A single turn carries every row of the set below to another of its rows. Some are shown first; where does it send the rows asked next?
meda: [-0.72 -0.34 -2.05  1.54  0.05  1.10  0.14 -3.19 -0.36 -0.71  1.98 -1.61
 -0.68  0.50]
kepe: [-0.93 -1.99 -2.27  2.86  0.78  1.97 -1.63 -0.23 -1.87  0.88  2.86 -2.39
 -0.16  0.65]
bep: [-0.90 -0.32 -0.03  1.85  0.80  3.42  1.09 -3.74  0.15  1.79  0.73 -2.33
 -0.37  1.27]
nomim: [-0.96 -2.18  0.44  1.43 -1.43  3.59 -0.73 -0.50 -0.35  4.10  1.66 -1.45
 -0.78  1.33]
lop: [-0.55 -1.72  0.54  1.68  1.57  0.82 -0.01  1.10 -0.93  4.70  1.54 -1.25
 -0.23  1.46]
loz: [-0.11 -1.54  0.10  1.29  1.01  0.26  0.58 -1.58  0.82  0.33  1.57  0.76
  1.18 -0.50]
saz: [-0.24 -3.79  0.49  2.30  0.50  2.00 -0.75 -0.82 -1.83  3.07  2.52 -0.68
 -1.28  0.29]
bebid: [-1.98  0.68 -0.61  1.58  0.72  1.96  0.94 -2.78  1.19  2.81  0.74  0.05
 -2.13  1.32]
fino: [-0.75 -3.08  0.37  1.57 -0.13  3.38 -0.37 -1.69 -0.49  4.50  1.30 -1.14
  0.40  0.49]
fesav: [ 0.85 -3.28  0.30  0.59  1.44  2.84 -0.31 -0.19 -0.29  3.16  3.12 -0.83
 -1.10  0.20]
kavig: [-0.72 -1.95  0.31  0.72  0.37  3.43 -0.99 -0.78  0.81  4.97  2.06 -0.56
 -0.30  0.64]
pago: [-0.54 -2.43 -2.54  2.11  2.31  2.43 -1.29 -0.71 -0.58  1.18  3.16 -1.11
  0.17 -0.39]
fovi: [ 0.24 -1.30  0.21  1.68 -0.26 -0.81 -0.90 -2.35 -1.69  1.03  2.08 -1.78
  0.95  0.72]
levo: [-1.26  0.61 -0.16  1.39  2.01  2.66  0.21 -3.69  1.00  2.99  1.23 -1.28
 -0.69  1.03]
pib: [-1.38  0.93 -2.06  1.64 -0.05  0.05 -0.66 -2.59 -0.51  0.28  2.06 -1.62
 -1.15  1.26]
pimad: [ 0.52  0.06 -0.43 -0.30  0.80 -1.19 -0.15 -0.86  0.80  2.13  2.49 -0.29
  0.24  0.84]
gup: [-1.08  1.16 -1.92  0.94  1.53  0.93  0.73 -1.77  1.27  0.25  1.33 -1.18
  0.30  0.87]
Kosop: [ 0.32 -0.53  0.74  1.15  0.23  1.42 -1.74 -1.67  0.51 -0.01  3.43 -0.87
  0.12  0.25]
Navom: [-0.40  0.03 -0.66  0.96 -0.69  2.70  0.85 -3.15 -0.11  2.07  1.41 -2.59
 -2.01  2.06]
moz: [-0.97 -1.95  0.83  2.65  0.14  1.55 -1.20  0.82 -1.57  3.61  2.32 -1.16
 -1.67  1.44]
tepa: [-1.16 -0.21 -1.22  1.07 -0.17  1.02  1.44 -3.45 -0.32  3.10  0.68 -1.02
 -2.28  1.73]
Biv: [-1.01 -1.18 -3.30  1.37  1.46  0.42  0.42  1.37 -0.32  2.31  1.83 -0.93
 -0.15  1.04]
tev: [-1.60  1.19 -2.06  1.65  0.99 -0.41  0.39 -2.09  0.05  0.97  1.06 -1.25
 -0.11  1.16]
naru: [-0.53  0.00  0.25  1.55 -1.23 -0.45  0.18  0.25 -0.14  0.44  1.42 -0.80
 -0.01  1.55]
tis: [ 0.03 -2.63  0.42  1.19  1.69  2.43  1.06  1.35  0.27  3.42  1.56 -0.66
 -0.10  0.74]
sonot: [-0.84 -2.18 -0.30  0.78 -0.79  1.95 -0.31 -0.94 -0.64  5.67  1.36 -1.15
 -0.65  1.37]
Semo: [-1.51 -2.26  0.07  1.46 -0.42  2.73  0.32 -0.28  0.48  4.82  0.80  0.15
 -0.44  0.87]
nagov: [-0.64 -1.74 -2.94  1.16  2.62  1.68 -0.17  0.50  0.53  1.80  2.68 -0.25
  0.00 -0.05]
tozef: [-1.04 -1.15 -2.89  2.17  0.48  0.54 -0.68  0.88 -1.74  2.03  2.18 -2.44
 -0.40  1.58]
Dek: [-0.15 -0.02 -2.04  0.59  1.41  1.40  0.38 -3.07  0.69 -0.08  2.10 -1.71
  0.24  0.39]

nagov goes to pago
fovi goes to naru
moz goes to lop
And these:
bebid goes to levo
tev goes to gup
sonot goes to Semo

